-5.84  -4.75  -6.49  -3.40  +3.99  +7.60  +3.72  -8.15  -8.11  -2.78  -6.71  -7.23  -0.65  -8.06  -3.64  -0.92  -3.65  -2.77  -4.44  -0.72  -6.67  +3.41  -0.22  -5.01  -4.86  +2.29  -2.11  -8.00  -0.43  -4.66  -8.14  +3.62  -8.69  +1.01  -2.16  -8.04  -4.43  -7.88  -1.58  -2.15  -6.64  -2.15  -5.33 -> Gel
-7.80  -5.26  -7.88  +1.92  +7.47  +8.52  +6.47  -5.02  -8.63  +0.85  -1.67  -2.55  +5.48  -3.85  -2.54  +2.75  +0.25  -0.48  +0.75  +5.02  -1.81  +2.42  +5.86  -2.91  -3.13  +1.70  +1.06  -3.72  +4.04  -3.74  -7.32  +1.72  -7.21  +6.83  -2.42  -4.03  +0.42  -5.56  +1.04  -4.52  -7.04  +1.44  -4.07 -> deve
+2.47  -0.27  +2.18  -3.02  -6.60  -5.38  -6.40  +0.64  +2.75  -3.77  +0.49  +0.42  -3.03  +1.16  -2.27  -4.82  -3.25  -3.41  -2.29  -1.31  -0.22  -3.73  -2.82  -1.87  -1.80  -3.85  -4.08  +1.21  -5.08  -1.47  +1.51  -2.49  +1.71  -2.64  -2.14  +0.83  -2.51  +0.47  -4.21  +0.35  +1.14  -4.14  -1.21 -> nam
-0.81  -1.15  -0.95  -1.44  -1.09  -0.39  -1.09  -1.43  -1.06  -1.50  -1.25  -1.34  -1.06  -1.32  -1.35  -1.43  -1.52  -1.44  -1.45  -0.76  -1.38  -0.67  -0.97  -1.46  -1.43  -0.84  -1.46  -1.30  -1.41  -1.35  -1.28  -0.42  -1.32  -0.77  -1.14  -1.38  -1.49  -1.43  -1.42  -0.69  -1.15  +1.02  -1.39 -> zalo
+4.27  +4.40  +3.89  -3.00  +1.11  +2.63  +2.24  -1.40  +2.43  +0.45  -5.05  -4.16  -5.47  -3.84  +3.43  +0.80  -0.23  +2.34  -3.16  -6.70  -3.99  +5.75  -5.81  +1.86  +2.36  +5.65  +1.32  -4.06  -0.48  +3.27  +1.56  +5.83  +0.45  -6.05  +5.01  -3.15  -2.35  +0.06  +2.17  +5.82  +3.43  +0.68  +2.68 -> kob
-0.89  -1.16  -1.01  -1.12  -0.76  -0.11  -0.81  -1.30  -1.10  -1.28  -0.98  -1.10  -0.64  -1.11  -1.27  -1.18  -1.30  -1.29  -1.15  -0.34  -1.12  -0.57  -0.53  -1.35  -1.34  -0.75  -1.26  -1.09  -1.11  -1.29  -1.27  -0.35  -1.28  -0.32  -1.10  -1.19  -1.22  -1.34  -1.23  -0.74  -1.18  -1.25  -1.33 -> Lub
-4.25  -3.05  -4.47  -0.87  +3.33  +4.73  +3.02  -4.37  -5.28  -0.76  -3.18  -3.53  +0.82  -4.17  -1.89  +0.41  -1.25  -1.05  -1.56  +0.52  -3.11  +1.83  +1.03  -2.51  -2.51  +1.30  -0.43  -4.13  +0.87  -2.59  -4.90  +1.63  -5.11  +1.65  -1.33  -4.16  -1.60  -4.35  -0.23  -2.01  -4.25  -0.37  -2.93 -> popit
size: -7.80  -5.26  -7.88  +1.92  +7.47  +8.52  +6.47  -5.02  -8.63  +0.85  -1.67  -2.55  +5.48  -3.85  -2.54  +2.75  +0.25 -> 17
size: -0.89  -1.16  -1.01  -1.12  -0.76  -0.11  -0.81  -1.30  -1.10  -1.28  -0.98  -1.10  -0.64  -1.11  -1.27  -1.18  -1.30  -1.29  -1.15  -0.34  -1.12  -0.57  -0.53  -1.35  -1.34  -0.75  -1.26  -1.09  -1.11  -1.29  -1.27  -0.35  -1.28  -0.32  -1.10  -1.19  -1.22  -1.34  -1.23  -0.74  -1.18  -1.25  -1.33 -> 43
size: -0.81  -1.15  -0.95  -1.44  -1.09  -0.39  -1.09  -1.43  -1.06  -1.50  -1.25  -1.34  -1.06  -1.32  -1.35  -1.43  -1.52  -1.44  -1.45  -0.76  -1.38  -0.67  -0.97  -1.46  -1.43  -0.84  -1.46  -1.30  -1.41  -1.35  -1.28  -0.42  -1.32 -> 33
loc: +1.03 -> popit, 23

-0.63  +0.29  +0.42  -0.29  -0.18  +0.04  +0.68  +0.59  +0.10  -2.08  -0.07  +0.06  +1.61  -1.18  -2.97  -0.02  +3.12 -> rored
-0.07  -0.60  -0.41  +0.46  +0.14  -0.06  -0.65  +0.04  +0.31  +3.43  -0.01  -0.08  -1.80  +0.54  +0.77  -0.15  -3.38 -> Vun
-0.38  -0.48  +0.09  +0.09  +0.14  -0.01  -0.37  -0.08  +0.10  +0.82  -0.17  -0.15  -6.35  -1.33  -0.23  +0.09  +2.35 -> Suder
-0.38  -0.48  +0.09  +0.09  +0.14  -0.01  -0.37  -0.08  +0.10  +0.82  -0.17  -0.15  -0.53  +1.37  +2.18  -0.04  -1.85 -> Kapo
+0.64  -0.08  -0.68  -0.58  +0.11  +0.24  -0.35  -0.52  +0.00  +3.86  +0.35  +0.02  -3.94  -0.34  +1.25  +0.09  -3.29 -> nasam
-0.61  +0.03  +0.48  +0.67  +0.01  -0.18  -0.20  +0.30  +0.17  -3.04  -0.23  -0.09  +7.03  +0.98  -1.23  -0.09  +0.78 -> goga
+0.39  +0.42  -0.26  -0.65  +0.07  +0.36  +0.61  -0.08  -0.22  -0.81  +0.11  +0.06  -6.35  -1.33  -0.23  +0.09  +2.35 -> gapo
loc: +0.77 -> Vun, 15
loc: +0.67 -> goga, 4

-1.47  +1.10  +1.91  +1.63  +3.07  -1.72  +0.46  -8.43  raz
-2.31  -0.91  -0.04  +0.89  +3.80  -2.58  -0.92  -6.47  fot
-2.82  -0.17  -3.82  -0.90  +4.62  -3.47  -3.60  -1.73  Kepo
-2.07  +1.60  +0.88  +1.48  +2.70  -2.01  +0.18  -7.71  nepa
+1.36  -3.88  -1.54  -1.62  +4.61  -1.12  -3.34  +5.11  Pifeg
loc: -0.90 -> Kepo, 4
size: -2.07  +1.60  +0.88  +1.48  +2.70  -2.01  +0.18  -7.71 -> 8
size: -2.31  -0.91  -0.04  +0.89  +3.80 -> 5
size: -2.82  -0.17 -> 2
loc: -1.72 -> raz, 6

